128 stands for zero in the data rows.
Here are some numbered points:
[117 183 132 157 136  87 141 128 117  93 159 130 108 159 167  53  65  61
  80  90 176 131 101 167 148 130  96 125  99 153  89  74 119 112 102  61
 109 134 135 153 175 165 155 138 145 105 127 142 182 155  93 106  92  96
 187 102 162 185  92 147 113 119 112 149] 0
[ 66  56  42 115  97 201 165 124 141 218 114 103  98 186 131 107 160 133
 255 102 111  93 103 129 137 196 119 141  97 237 116 146 133 166 228 130
 100 142 115 177 133  91  92  72  88  57 106 110  78  92 108 157 143 167
 166 103  90  85 104 134 108 153 163 136] 1
[ 36  45  58 112  87 179 180 145 167 133 133 116  91 217 162 199 113 109
  84 180 140 122 100 114 132 101 193 113 239 238 109 138 138 183 197  73
 162 115 140 203 126 104  98  96  77  43 119 108  81 104 107 154 162 128
  98 124  82  91 128 117 116 146 156 156] 2
[ 40 142 110 131 139 143 117 107 107 124 128 109 112  97 151 187 154 156
 139 120 116 104 131 113 112  98 131 146 178 109 255 143 124 142 142 181
 157 124 107 105  98 103 103 129  81  73 124 133 112  57 191 149 130 127
 118 146 120 110  98 115 166 144 149 142] 3
[120 194 154 128 106 143 111 113 110 110 168 132 101 119 144  75  62 153
  89  79 110 147 152 105  91 145 110  91 111 109  92 171 159 137 102 118
 121 114  97 133 112 102 107 138  87 228 159 133 107 101 133 143 117  98
 100 125 183 128 127 128 153 113 109 119] 4
[ 39  67  48 122 108 155 166 122 165 149 109 108  90 156 136 214 255 255
 145 253 106 107  99 127 117 120 203 166 126 177 162 255 123 122 194 210
 184 122 172  93 126 110  90  79  78  44 118 134  92 145 116 163 132 125
  90 123  85 126 129 152 131 154 178 122] 5
[ 62  57  68 108  94 127 177 138 136 140  99  98 115 143 174 255 142 238
 229 136 135 129  90 107 119 143 133 169 138 168 181 107 150 117 191 141
 156 146 195 144 116 110 106  90  76  56 112 108  90  82 115 161 111 145
 129 144  95 101 123 108 119 154 172 180] 6
[255 251 150 139 209 105  99 116 150 107 112 137 142 137 108  51  39  64
  66 117 150 174 141 149 164  77 111  94  91 159  79  65 127 100 123  87
 107 137 114 164 162 128 195 212 206 145 130 116 185 237  92  98 115 108
 139 119 128 188 135 115 109 132 127 116] 7
[ 63 141  75 116 104 145 150 149 126 121 117 109 104 174 133 208 174 220
 177 155  94 117 129  93 110 110 135 145 137 176 174 149 118 119 144 207
 165 129 125  85 134 104 121 109  98 106 158 124  91  48 164 120 111 127
 116 179  95  99 103 117 141 125 159 164] 8
[113 163 110 136 217  95 124 123  99 122 138 124 136 121 126 103  71  76
  86 104 182 113 148 174 110 141 115  89 130 136  75  70  98 121  95  68
 132 147 153 136 250 141 140 155 181 102 125 117 164 198 117 100 117 121
 196 131 121 160 184 127 103 131 117 126] 9
[ 51  91  64 123 126 123 166  81 106 132 100 156 104 166 114 255 195 255
 247 191 117 136 113 112  98 143 195 127 144  91 196  83 137 123 165 207
 190 123 119  72  89  92  84  93 159  60 126 103 100  91 115 119 125 115
 108 148 102 102  92 191 148 127 140 137] 10
[211 227 165 118 112  96 122 115 119 136 131 140 140  83  98 106 126 135
  82  55 106 158 164 122 103 131 162 144 113  82  81 142  94 157 112 128
 167 102 107 155  88 126 140 151 117 135 141 164 154  91 152 126 137 130
 112 117 119 131 168 112 120 110 122 113] 11
[231 131 197 134 113  75 140 139 126 106 118 148 182  96 138  62  49  45
  94  86 139 127 159 169 160  96  96 103 132  81  64  57 136 109 105  83
  84 117 152 194 149 185 203 186 181 173 125 163 187 255 104 101 119 109
 144 106 124 186 163 119 105 108 106 137] 12
[255 138 124 118  93 121 118 113 137 106 167 116 136  87 116 154  90  57
  84 127  95 138 134  87 110 171 129 128  84  97 179 185 137 107  96 199
 128 114 111  88 113  91 163 116 111 156 157 121 121  61 153 137 142 127
 103 133 176 117 137 146 107 122 115 132] 13
[103  86  99 104  95 145 143 135 115 145 142 134 102  97 117 126 225 174
 198 110 144 127 132 107 170 116 125 186 224 124 255 139 124  88 158 181
  85 121 116  80 122  88  98 101 130  95 132 123  83  62 148 127 129 139
  91 175 100 103  92  89 147 129 135 151] 14
[180 139 178 145 123  87 115 109 119 116 121 136 149 139 110  32  66  66
  69  84 117 103 148 219 143 104  88 113  87 213  56  58 165 128  90  52
  59 119 178 121 165 191 166 212  81 178 126 134 255 255 107 111 119  95
 135  96 162 141 163 122 133 127 129 131] 15
[ 42 158 113 132 123 152 155 150 109 134 113 107 143  98 168 178 105  93
 230 148 130 128  99  83 153 122 183 128 173 101 170 214 185 175 118 247
 100 118  91  62 121 106  99 133 132 125 117 158 103  50 124 136 138 146
 110 131 103  97 111 115 141 161 133 135] 16
[236 193 159 130 236 105 110  96 117 119 128 155 192  96 177  51  47  49
  57 117 119 147 171 146 189 107 111 127  94 120  80  58 110 117 115  52
 118 113 219 129 209 190 129 150 127 181 120 134 179 158 112 102  98  96
 121 112 127 124 164 154 116 136 122 126] 17
[108  81  93 128 113 147 112 129 134 139 129 109  96 163 124 255 154 249
 176 108 140 104 108 123 136 150 124 175 139 121 120 228 139  92 159 129
  92 151 136 103  90  94  93 111 135  76 119 151 125  70 127 101 134 119
 101 140 116  94 114  99 127 127 171 153] 18
[220 154 131 161 153  77 127 119 149 134 164 141  89  82 109 110 102 100
  70  76 153 158 116 129 164 141 116  97  80 140  87  72 146 125 136  73
  67 155 125 130 222 139  87 117 212 255 120 137 190 218  98 101 112 137
 152 116 119 162 211 154 124 115 105 122] 19
[ 50  88  46 116  96 147 148 122 147 123 145 101 125 136 134 172 173 245
 225 208 109 127 106 136 146 109 140 111 209 185 166  46 139 107 146 173
 174 131 148 141 100 125 108  86  98  91 116 125  89  79 122 164 121 131
 112 139  83  97 118 167 139 114 150 147] 20
[229 226 191 124 105  82 121 154 109 100 114 148 160 132 129  66  49  56
  72 151 148 172 153 186 103  79 101 165 115 134  56  58 110  98 100  64
 146 125 160 137 121 122 176 204 181 167 118 164 171 196  96 113 102  96
 126 116 181 151 130 163 101 116 103 145] 21
[195 189 138 132 131 129 116 132 126 157 130 131 150  92  86 124 105  94
 100  72 121 144 132 134  89 148 151 117 130  81 122 163 117 112  85  43
 159 108  88 158 105 139 140  98 136 234 138 128 151  95 150  97 122 113
 122 151 131 110 152 104 120 112 106 123] 22
[232 142 145 128 163 101  99 110 149 116 136 180 113 124  88 104  87  93
  65  91 106 125 126 124  96 120 125  86 141 102 143  94 103  83  93  87
 188 124 140 126 123 158 129 152 153 204 121 132 153  91 128 119 116 102
 121 169 130 139 155 102 141 102 119 114] 23
[ 37  81  64 123 134 181 142 166 169 112 104  90 123 147 179 119 231 215
 255 169  79 124 135  88 117 167 121 191 127 211 151  46 173 153 187 128
  82 117 100 124  84  98 105 119 109  63 130 114  97  85 142 150 142 177
 128 131 133 105 106 132 120 132 133 158] 24
[255 133  91 187 137 136 117  96 133 111 117 135 132 107  80  78  67  63
  62  63 137 127 112 116 119 188 148 103 118 102  88  82 112 107  81 101
 136 140 140 170 141 159 138  80 157 230 120 113 144 244 126 125 117 113
 134 123 154 184 203 121 115 133 148 124] 25
[ 51  63  76 113 122 102 168 140 134 165  95 102 103 208 196 209 199 255
 164 181  94 101 134 105 117  95 164 126 150 159 130 131 173 193 199 203
 141 113 126 178  82 103 136 102 100  66 109 102 122  91 123 153 172 130
 123 115 100  93 105 101 111 133 149 142] 26
[ 88 143 192 122 113 142 125 125 107 120 128 126 124 101 108 175 128 173
 129 177 127 125 133 124 146 126 101 135 120 105 229 121 172 164  97 255
 152 123 107  63 114 109 109 106 116  87 128 130  69  58 122 119 111 110
 103 165 130  99 130 106 153 140 137 122] 27
[209 241 131 114 187  89 106 108  89 108 103 131 152 107 113  67  58  40
 105 116 136 133 111 152 209  61  88 101  98 153  80  64 106  89  96  84
  72 131 152  84 163 143 162 131 196 178 128 145 104 255  97 112 135 113
 168 103 117 180 140 118 114 118 107 108] 28
[174 131 157 123 136 124 120 107 147 133 122 137 117 151  77 140  69 100
  87 109 155 127 130 147  95 164 124  83  93 113 117 106 103  97  99  76
 122 144 154  83 173 144 189 153 100 200 132 121 221 215 137 112 119 110
 119 134 138 141 166 148 131 120 105 111] 29
[183 247 190 154  61 108 109 136 100 103 126 183 121 185  91  62  82  74
  88  80 167 178 118 123 124 153 113  86  86 137  93  66  94 120 114  50
 125 136 136 144 141 146 120 150 133 220 107 134 174 215  99 126 103 119
 125 127 180 105 155 156 118 112 105 104] 30
[230 232  92 118 143  75 161 132 148 103 117 115 175 159 112  43  46  86
  62  81 156 103 144 186 101 110 100  95  85 107  66  81 132 109 104  55
  95 134 131 144 203 162 140 150 155  85 141 117 161 255  94 102 113 109
 141  98 153 231 173 133 127 118 106 129] 31
[ 83  72 123 130 102 138 120 148 127 152 137 114  97  66 133 201 160  96
 195 138 111 127 121  85  91 143 134  97 135 125 160 140 132 115 138  98
 172 123 102 109 117 110 126 114 101 109 119 103 106  63 119 150 121 137
  88 201 133  89  91 145 127 149 136 151] 32
[178 145 139 128 129 113 125  98  95 132 140 117 128  76 138 141 116 138
 116  71 131 154 114 107  95 143 141 141 119 129 165 200 117 106 103 131
 117 136 112  83 142 120 118  85 103 180 124 115 103  47 116 159 133 121
  99 156 143 109 112 112 144 122 127 138] 33
[ 61 128 114 111  88 180 134 153 157  96 112  92 106 209  99 163 137 193
 170 189 127 101 130  93 146 156 101 138 141 183 169 242 148 136 176 208
 134 149 116  96 108  96 103 101  89 102 118 118 103  72 125 153 127 144
 148 145 105 123  99  99 138 147 183 153] 34
[188 122  85 140 196 150 110 109 108 118 176 135 171 140  82 119 104  73
  93  79 162 158 157 100 133 183 127  79 156 118 104  86  84 101 105  51
 168 112 116 197 102 138 159 138 139 163 132 125 143 109 117 105  96 140
 148 135 134 116 154  94 116 103 121 111] 35
[ 77 158 218 145 122 108 128 146 154 102 131 155 255 140 127  53  47  56
  67 132 127 132 105 129 171  85  83 119 115 162  94  79 119 116 128  52
  94 150 189 124  65 203 136 155 139 194 132 120 170 218 136 105 120 105
 212 130 142 109 171 133 119 137 123 118] 36
[119 139 186 156 133  82 122 122 111 104 118 161 107  88 110  92  90  78
  57  56 125 146 126 149 124  81 119  85  90 138  93  95 108 170 101 125
  87 127  94 170 195 126 102 155 126 147 141 117  75 125 122 109 123 116
 166 104 124 166 139 103 126 104  96 115] 37
[175  67 111 123 165  86 131  83 139 110 146 136 145 111 102  81  47  67
  61  82  69 162 153 106 119  91 100 118  95 125  62  91  99 106  97  69
 109 142 184 110 135 175 156 167 105 221 120 142 144 255 111 132 110 103
 130 116 133 148 140 143 109 111 105 114] 38
[152 163 135 115 128 186 132 137 101 107 168 131  77 100 154 195 231  59
 201 122 106 111 149  86 127 180 121 168 121  76 247 155 184 136 125 162
 169 123 124  82 149  93 105 109  94 177 142 141 118  68 120 129 125 119
  81 161 112  92 126 106 130 120 123 112] 39
[ 66 222 188 161 119 109 104 124 100 114 163 111 134 114  98  87 120  78
  74  83 132 113 209 129 105 172 102 110 115  82  72 129  91 176 108 137
 114 129  89 143 110 110 110 130 150 176 120 149 142 167 123 121 138 129
 158 101 178 144 116 112 147 129 135 111] 40
[106 118  69 107 171 154 128 100 124 106 108 111 123 108  86 147 146 208
 170 223 152 103 116 124  93  87 193 156 121  90 122 156 160 100 130 194
 179 125 102  82  99 114 101  98  98 178 126 133  91  65 185 117 110 120
  99 168 122 125  87 138 119 118 122 114] 41
[229 103 169 118 130 105 108 123  95 111 124 165 202 187 129  50  51  60
  69 157 140 148 150 113 169  94  81  98 115 216  62  56 116 104 127  64
  81 154 150 144 136 139 111 159 174 160 113 134 183 255  91  96 104 110
 172 115 214 174 119 131 107 126 120 130] 42
[ 81  92 136 127  88 103 137 152 128 120 100 116 107 125 125 233 216 191
 208 164  98 122 103 100  93 149 111 188 153 118 255 252  95  96 157 126
 106 120 111 100  84 112 106 107 102 130 115 138 143 127 141 138 116 153
 108 195 106 119 101 117 189 137 107 152] 43
[175 168 122 173 244  93 108 117 113 112  95 104 206 191 144  45  51  36
  58 128 111 125 165 146 155  97  93 134 120 109  68  57 104 109 115  50
 137 158 228 152 230 194 138 225 188 129 146 151  66 255  99 132 106 113
 172 122 147 174  93 130 116  97 113 108] 44
[222 159 255 149 159  87 113 120 122 119 115 149 151 130 100  57  64  43
  73  93 189 125 163 186 142 113 117 105 119 114  79  81 111 120  90  52
  95 132 133 143 181 208 205 153 177  91 143 127 188 255 126 122 126 112
 164 115 126 166 161 161 118 125 112 108] 45
[ 97 239 212 149 126  84 116 128 127 112  98 126  98  85  97  67  75  74
  76  85 130 129 153 145 140 129 144 104 102 120  86  56 110  90 129  69
  69 200  95 181 211 153 139 158 101  64 120 111 239 249 126 117 116 143
 182 115 117 221 194 142 132 136 108 133] 46
[233 129 229 136 165  92 102  96  97  93 105 123 221 118 147  51  48  45
  55 117 165 117 125 100 199  68  96  91  94 113  64  65 116 138 132  89
  86 140 157  92 170 156 176 117 109 138 131 125 176 181  89 109  98 104
 138 102 186 124 166 170  97 109 111 114] 47
[108 114 234 138  97  94 104 141 115 106 119 157 255 187 123  48  62  71
  71 119 132 132 163 165 172 115  85 138 100 165  66  69 105  95  91  70
  62 137 152 205 178 146 199 114 173 180 123 125 221 194 105 121 110 112
  91 109 133 175 107 177 121 140 102 112] 48
[ 63  77  84 123 101 204 131 125 171 149 122  89  99  46 180 223 205 205
 207  38 112  86 124 121 116  92 106 195 203 163 110 240 142 103  91 104
 127 115 103 134  79 109  94 116 107  55 127 135  94  76 128 131 154 153
 122 125  99 103  92 103 148 123 145 122] 49
[171 209 149 122 113 120 103 122 116 126 123 108 111 127 109 235  88 112
 126  78  74 173 130 107 115 115 138 114 103  86 115 147 202 129  99  87
 101 110  82 172  64  87 108  98 100 217 123 145  77 102 120 122 116 156
 125 125 159 161 152 125 151 144 111 132] 50
[119 161 120 150 191 102 121 121  93 121  91 127 136 159 110  43  35  45
  84 164 178 122 148 131 145  73  89 143 126 216  50  68 116 134 136  24
  62 126 148 170  70 187 200 174  94 193 137 126 181 255 104 121 100 108
  79 109 174 189 118 162 110 137 129 115] 51
[ 85  81 112 146  98 177 141 115 123 130 114 105  98 142 187 250 149 220
 215 148 116  98 117 107 132 126 124 174 128  84 234 198 139 101 138 146
 151 106 143 114 112 110  97  99 109  77 125 121  99  87 151 158 159 134
 119 114  84 113  96 114 137 124  89 123] 52
[ 61  61  90 116 171 159 133 151 182 137 108 119 114 124 135  90 230 169
 185 227 132 127 132  90 107 100 153 167 152 121 137 157 100 122 150 180
 163 127 135 118  94 101  96  75 113  96 149 131 116  78 148 102 144  91
  97 140 132 113  90 106 130 151 138 143] 53
[ 66  62  74 108  90 205 138 174 164 149 120  98  95 149 128 217 100 162
 103 132 108  90 116 111 106 136 124 186 197 172 157 219  93 191 103 182
 148 134 129 129 102 104 124 101  86  52 118 112  85  59 128 135 122 144
 103 147  85 130 115 112 107 133 123 175] 54
[ 36  80  67 106  99 118 141 150 137 111 134  91 106 163 191 140 176 226
 166 167 145 138 100 141 133 141 177 165 165 141 125 152 131 182 164 186
 171 123 162 126 133 109  90  87 100  52 120 116  93 102 127 142 155 103
 103 112 115  80 108 171 129 150 149 132] 55
[139 214 243 168 148  96 118 108 145 123 149 164  97 130 118  79  45  59
  58  96 170 168 117 148 107 163  91 117  97 122  81  67 167  99  77  91
  75 142 155 156 141 164 124 135 209 207 121 135 196 255  95 108 110 127
 135 110 105 159 165 159 106 115 108 114] 56
[187 224  75 154  99  99 107 110 138 138 179 129 108  99  79  60  65  75
  66  72  93 124 103 108 160 122 159 103 103  86 108 131 152 129  98 133
  97 134 118 114 150 143 149 147 182  90 128 115 144 159 116 107 110 135
 148 130 140 186 125 126 156 115 123 121] 57
[ 60  74  50 125 102 225 171 178 150 118 104 118  93 173 231  85 156 127
 181 174 102 125 120  99 133 139 102  59 156 125 202 166 149 179 191 176
 170 135 103 126 128  92 106  84  90  82 127 135  98  75  96  98 147 136
 105 124  85 124 118 140 112 135 162 129] 58
[ 48  53  36 112  89 158 180 167 172 153 120 126 102 188 212 159 224 255
 255 212 115 139 101 117 116 154 175 184 128 165 169  90 143 197 184 157
 146 133 127 192 117 110 113 110 121  34 130 119  92  91 111 148 151 126
 139 148  83  93 129 141 131 152 159 150] 59
[ 33  59  65 110  92 107 157 152 144 142 100  86  74 218 212 244 255 209
  61 150  88 149 110  93 114  98 111 114 128 160 218 110 123 181 148 179
 117 118 141 115  95 105 103  96  81  60 108 100 139  95 116 150 179 204
 147 131  85  99 132 124 130 150 212 133] 60
[191 115 118 115 101 190 102 151 108 109 134 119 170  98  80 148 102 112
  95 100  79 116 113 152  95 118 132 141 164 104 131 172 117 126  92  92
 143  99 102  92 132 166 140  96 124 162 138 137 123  63 178 110 149 167
 153 112 150 156 121  91 143 115 123 134] 61
[ 63 104 123 106 137 181 144 119 124 127 141 122 104 115 124 173 142 125
 204 188 129 131 112 130 106 165 106 167 111  95 240 140 161 181 116 181
 113 121  97  63 120 104 131  96 119 159 125 130 119  55 154 144 132 131
 102 139 102  98 107 175 178 166 153 104] 62
[ 92  58  48 104  83 163 205 152 138 133 128 116 120 207 255  91 157 221
 223 255 129 103  96 164 144 127 114 174 183 150 152 107 147 158 169 207
 244 122 120 207 106 100  87  92  90  67 114 106  82  72 124 139 101 131
 136 122  99 103 106 186  99 146 141 158] 63
[ 76  55  80 115  97 119 129 171 140 157 127  97 121 161 139 131  42 111
 164 103 114  96 135 117 108 120 133 114 124 242 139 129 109 143 220 155
 166 172 145 112 109  91 108  95  85  96 122 104  76  92 161 108 182 148
 113 143  89 140 102 104 113 127 126 126] 64
[165 155 162 120 159 106 113 153 134 104 113 158 191 135 125  72  74  48
  86 170 163 169 117 100 182  88  87  90 134 223  55  69 101 119 115  76
 103 131 149 169 127 160 167 180 182 177 114 138 223 214 120 131 100 102
  79 129 147 141 116 134 119 135 129 121] 65
[199 154 235 131 205  86 122 121 102  90 108 119 139 188 169  52  39  31
  85 103 144 144 160 200 174  75  82  88 118 200  60  53 115 108 121  61
  81 149 134 150 103 124 143 220 174 129 132 153 173 132 104 100  99  98
 192 117 149 143 124 158  98 147 136 119] 66
New points follow, each followed by the numbers of its five nearest points above, nearest first.
[ 48  58  45 109  84 183 179 165 157 124 132 115 120 183 163  65 150 177
 246 204 169 129 104 149 109  91 152 188 125  94 131 157 112 165 193 143
 169 138 115 146 137 112 106 100  90  63 115 103  76 102 143 138 116 117
 108 135  80  85 159 139 114 128 125 130] --> 55 59 63 53 58
[155 171 255 142 193  92 118 122 150 177 129 189  52 136  94  60  47  98
  53 111 167 102 167 116 143 110 115 122  81 110  48  78 121 105 116  56
 109 157 168 149  81 198 149 152 129 197 115 116 223 224 122 108 108 123
 157 117 103 174 153 114 123 128 113 131] --> 56 45 29 12 15
[142 106 149 130  94 125 106 129 125  99 224 132 127 135 159 108 128 132
  97 151 112 162 129 110  83 212 164  97 117 123 148 157 113 103 150 148
 179 119 125  94 106 104  87 103  96 187 118 125  89  36 144 125 105 108
  81 130 110 144 130 119 151 110  93 127] --> 33 4 13 32 61
[146 189 186 173 143  93 132 128 123 121 137 130 100 107  98  62  75  61
  71  78 128 151 129 128 150 157 110  83 103 115  82  74  99 123  90  90
  65 139  93 143 137 143  97 143 236 128 121 137 123 237 120 121 132 120
 203 100 121 157 167 143 144 118 105 104] --> 56 37 19 57 28
[ 79  72  74 117 103 189 184 112 175 153 129 105 111 110 157 132 146 255
 159 150 136 108 113 109 144 105 120 146 153 123 221 176 160 133 145  87
 117 106 120  81 141 114 109 147  94  66 126 106  98  86 125 121 128 115
  93 130  98 102  86 133 138 134 128 132] --> 52 14 3 55 8
[108  97  85 105  91 146 141 134 130 162 127 113 148 122 164 255 255 157
 226 150 170 135 156 128 127 202 108 126 119  95 160 198 166 119 136 212
 139 138 120 119  98 109 115  96  97  50 112 123  84  49 109 163 125 116
 102 127 114 107  87 110 130 132 105 118] --> 52 18 32 8 6
[ 35  57  57 116  93 240 143 167  84 134 110 104 119 139  86 255 139 108
 194 174 104 108  97 126  97 136 129 145 126 171 127 189 154 196 158  91
 152 132 124 145 134  89  99  90  87  53 110 115  84 112 112 123 114 140
 120 152  96  99 171 144 130 130 153 147] --> 54 32 6 2 34
[232 241 127 152 102 151 110 120 105  98 182 152 121  79 122 183 191 143
 102 118 108 137 131 123 138 120 115 114 131  86 114 151 142 119  82 255
 167 111  81 109 103 119 120  82  84 172 146 147 118  43 134 132 126 136
 110 142 202 113 151 114 101 112 100 113] --> 13 33 11 4 27
[ 42  75  61 118 108 202 198 180 149 122  94  95  87 203  94 176 189 216
 156 135  84 111 100 140 133 115 145 144 138 127 114 118 139 151 147 192
 129 105 142 255 101  95 103  81  93  43 114 107  90  86 130 130 197 172
 128 119  83  92 103 131 133 136 129 150] --> 26 55 59 20 54
[ 39  59  78 132  94 185 123 125 143 142 111 124  94 177 161 255 224 214
 208 143 115 113 108 128 121 133 138 158 177 160 150 145 114 173 196 121
 137 151 144 171  95  99  96  92  78  75 122 104  77 101 121 137 131 143
 102 126  89 118 134 123 110 124 112 139] --> 6 26 59 52 55
[127  99  99 117  95 132 119 113 129 132 134 124  98 185 120 255 232 146
  73 168 129 107 116 124  87 113  90 128 171 106 133 236 128 134 169  64
  92 126  96  91 114  96 109 112 122 124 124 130 116  60 136 142 115 137
 141 139 107  79  98  89 126 126 104 119] --> 18 43 32 52 8
[ 51  83 123 119  91 196 136 130 141 178 140 102  84 164 114 219 180 127
 131 186 107  93 131  88 169 103 110 188 144 131 116  91 148 121 179 199
 158 150 125 106 119 120 122  89  96  63 142 143  98  62 160 141 135 136
 110 132  94 102 113 114 115 149 108 146] --> 8 54 53 3 34
[ 76 155 127 135 128 117 109 127 151 113 173 124 120  92  88 130 139 130
 115  94 149 187 167 127 100 217 119  95 135  87  54 167  96 126 100 148
 172 117 107 112 103 117 135 152 143 230 135 143  92  84 147 130 127 124
 130 137 159 133 158 107 126 143 108 124] --> 4 40 22 11 33
[183  95 128 126 125 170 115  98  90 137 110 125  95 125 103 130  90  39
 115 240  92 181 148 117 122 162 171 113 110 108 140 166 140 143 101 155
 120 142  95  98  65  98 127  93  91 172 176 150 106  35 145 141 124 116
 103 150 135 122 136 180 165 121 110 126] --> 13 33 62 61 32
[ 72 165 214 132 133  96 146 105 107 148 139 125 160  84 107  86  54  66
  72  77 128 133 127 167 124 153 128  90 120 140  82 107 109 102  94  88
 111 130 156 134 201 158 174 218 172 127 127 113 162 205 116 100 132 127
 151 116 175 160 143 117 100 115 120 127] --> 9 0 45 37 29
[255 127 164 117 235  80 122 148 108 102 112 142 206 104 115  89  45  73
  56  61 112 134 115 242 157 121  87  86 114  87 103  59 116 113 135  73
 102 130 193 135 168 173 186 166 216 255 120 109 118 241 100  99 122 132
 124 102 171 223 168 118 130 103 128 109] --> 12 28 17 7 38
[  0 153 155 139 122  90 116 123 140 123  95 131 114  55  71  71 100  86
 133 120 183 114 114 162 128 124 141 122 113 151 103 176 158 147  85 102
 165 108 101  83 109 112 113 181 126 178 158 140  98  41 190 148 160 170
 124  97 102 112 105 105 182 131 127 116] --> 4 33 37 40 61
[ 88  60  66 120  90 123 126 150 163 133 108  91  69 177 102 255 102 255
 255 185  91  98 138  99 108  76 139 197 167 193 234 172 109 154 193 110
 175 108 124 156  88 103 112  96  83  37 113 110 117  67 112 136 154 126
 112 122  91  94 121 115 112 139 144 178] --> 6 52 8 26 18
[ 40  52  51 110  85 141 122 157 128 117  89 107  88 252 210 130 240 158
 111 209 107 130 106 103 130 127 160 102 119 147 247 201 162 187  98 134
 181 127 100 100  97 127 103 109 100  45 116 109  81 105 135 176 169 154
 143 142 103  91 119 138 134 113 166 129] --> 60 58 55 26 34
[144 215 112 153 114 121 106 109 116 116 114 154  97  85  82 138 121 102
 158 100 129 122 124 133 121 111 141  83 101  88  68 209 189 174  88 176
 148 109 100  94 123 101  94 121 139 139 166 167  92  75 107 116 134 144
 134 104 205 130 142 102 144 159 108 138] --> 4 50 33 11 40
[255 124 198 156 106  82 109 113 154 139 157 117 105 100  85 133  99  94
  77  96  99 152 137 127 116  94  87 130 110  73  67 131 122 162 110 200
 160 104  87 108 114 103 148 118 124 142 144 140 140 127 134 124 135 149
 120 130 121 131 128 106 112 127 117 100] --> 11 13 23 37 22
[ 83  89  98 100 110 124 113  98 134 150 197 150 160 105 174  74 133  71
 176 113 104 120 135 115 107 231 157 125 111 129 218 212 118 107 150 210
 123 141 116  95  94 108 101 103 112 110 151 129 100  44  99 139 120 112
  94 141 118  94 122 134 138 116 125 138] --> 33 62 32 16 13
[255 122 181 151 110 127 106  97 123 115 135 200 146  87 106 103 102  45
  94  99 192 118 124 128 104 121 148  97 100 108 124  90 100 107 110 122
  95 135 131 155 116 134 163 110 163 112 111 116 134 131 130 103 106 115
 153 138 183 137 178 107 125 135 125 123] --> 23 25 35 37 22
[130 140 120 137 122 111 102 105 122 137 122  94  92  94  84 112  85 127
 110  98 154 139 139 103 106 116 116 106 105  86 109 220 162 136  90 166
  96  87 114  97 148 106 131 152 146 146 191 147 103  63 163 141 106 146
 143 109 255 131 165 109 159 123 137 117] --> 4 33 13 61 11
[ 86 145 180 117 109 121 106  89  94 119 168 197 104  95  99  83 111 126
  95 105 117 125 163 111  99 126 149 160 124  86 131 128 159 124  78 207
 127 107  96 137  87 148 111  98  93 234 184 154 141  38 149 139 114 117
 113 112 153 102 101 119 115 121 101 109] --> 4 33 11 22 40
[141  65 184 157 141 120 113 133 148 166 104 143 165 130  94  72  51  98
  77  66 192 142 138 153 133  75 114 101 153  89 139  76 109  89  99  93
 125 121 164 120 118 120 201 128 190 175 115 118 126 230 112 106 129 150
 143 117 162 132 128 164 107 108 123 108] --> 29 12 38 45 47
[232 195 206 119 170  93 126 114 112 111 106 128 173 146  99  46  50  60
  85 109 175 156 142 187 142  99  82 124 125 124  88  59 142  99 113  53
 145 135 170 169 123 134 124 103 164 224 124 173 114 187 124 113 100  97
 153 101 141 213 157 137 110 137 134 106] --> 21 28 12 7 17
[ 51 103  74 133 110 158 124 134 119 123 128 121 115 102 142 120 135 153
 142 162 119 169 108 126  97 153 171  86 127  98  93 244 149  97 128 212
 148 119 135  73 122 115 111  92  85 189 127 152 101  62 131 130 119 136
 121 109 138  90  98 132 137 113 141 118] --> 41 33 16 53 8
[181 127 118 115 123 176 132 143 124 114 144 115 115  63 129 119  77 196
 118 163 168 128 102 148 119 183 157 105 116 113 135 175 149 156 112 157
 162 124 104  69 112 140 113 111  92 103 125 135 102  54 132 145 100 108
 133 157 101 101 111 130  97 112 130 135] --> 33 41 27 61 13
[189 179 126 124 103 110 121 160 144 146 111 136 114  73  79 147  74 190
  75  85 125 144 139 104 134  89 159 108 141 107 140 166 102 129 119 158
 130 109 114 129 167 122 146 206 233 134 181 179 134 119 143 129 169 171
 131 112 187 103 127 102 107 134 118 140] --> 11 57 61 23 33
[ 58  63  67 124  92 192 137 186 151 144 122 113 120  94 173 184 255 188
 252 200 124 117 100 159 136  65 176 131 206 192 169 103 116 123 134 215
 212 117 134 155  82  92 116  95  89  70 110 106 110  92 102 131 148 157
 126 135  96 112  99 138 138 133 161 128] --> 20 59 55 53 8
[ 44 193 148 121  93 120 109 119 117 128 140 140 122  87 116 118 157 137
 102  93  88 158 133 115 130  80 134 158 135  89 126 113 117 101  98  99
 105 110  89 152 116 106 153 141 115 162 126 134 106  43 150 117 142 100
  82 118 159  96 122 108 118 118 107 109] --> 4 33 11 22 40
[109 155 118 160 168 103 142 116  97 109 139 184 155 120 117  76  66  69
  79 109 143 127 108 125 142 148 110 107 100 135  92  67 132 118  88 107
  98 161 102 123 180 162 118 139 219 175 127 128 131 193 125 121 132 120
 133 110 125 131 139 137 119 133 116 122] --> 9 0 37 56 19
[131 247 137 152 125  98 113 116 148 139 158 141 129 122  94 104 103  82
  73  67 195 121 122 167 153 156 129  76 111  95  88 131 119 118 124 104
 122 135 116 160 121 197 174 166 105 200 126 110 128 154 147 102 138 136
 183 119 175 161 180 121 129 113 152 102] --> 40 22 57 30 29
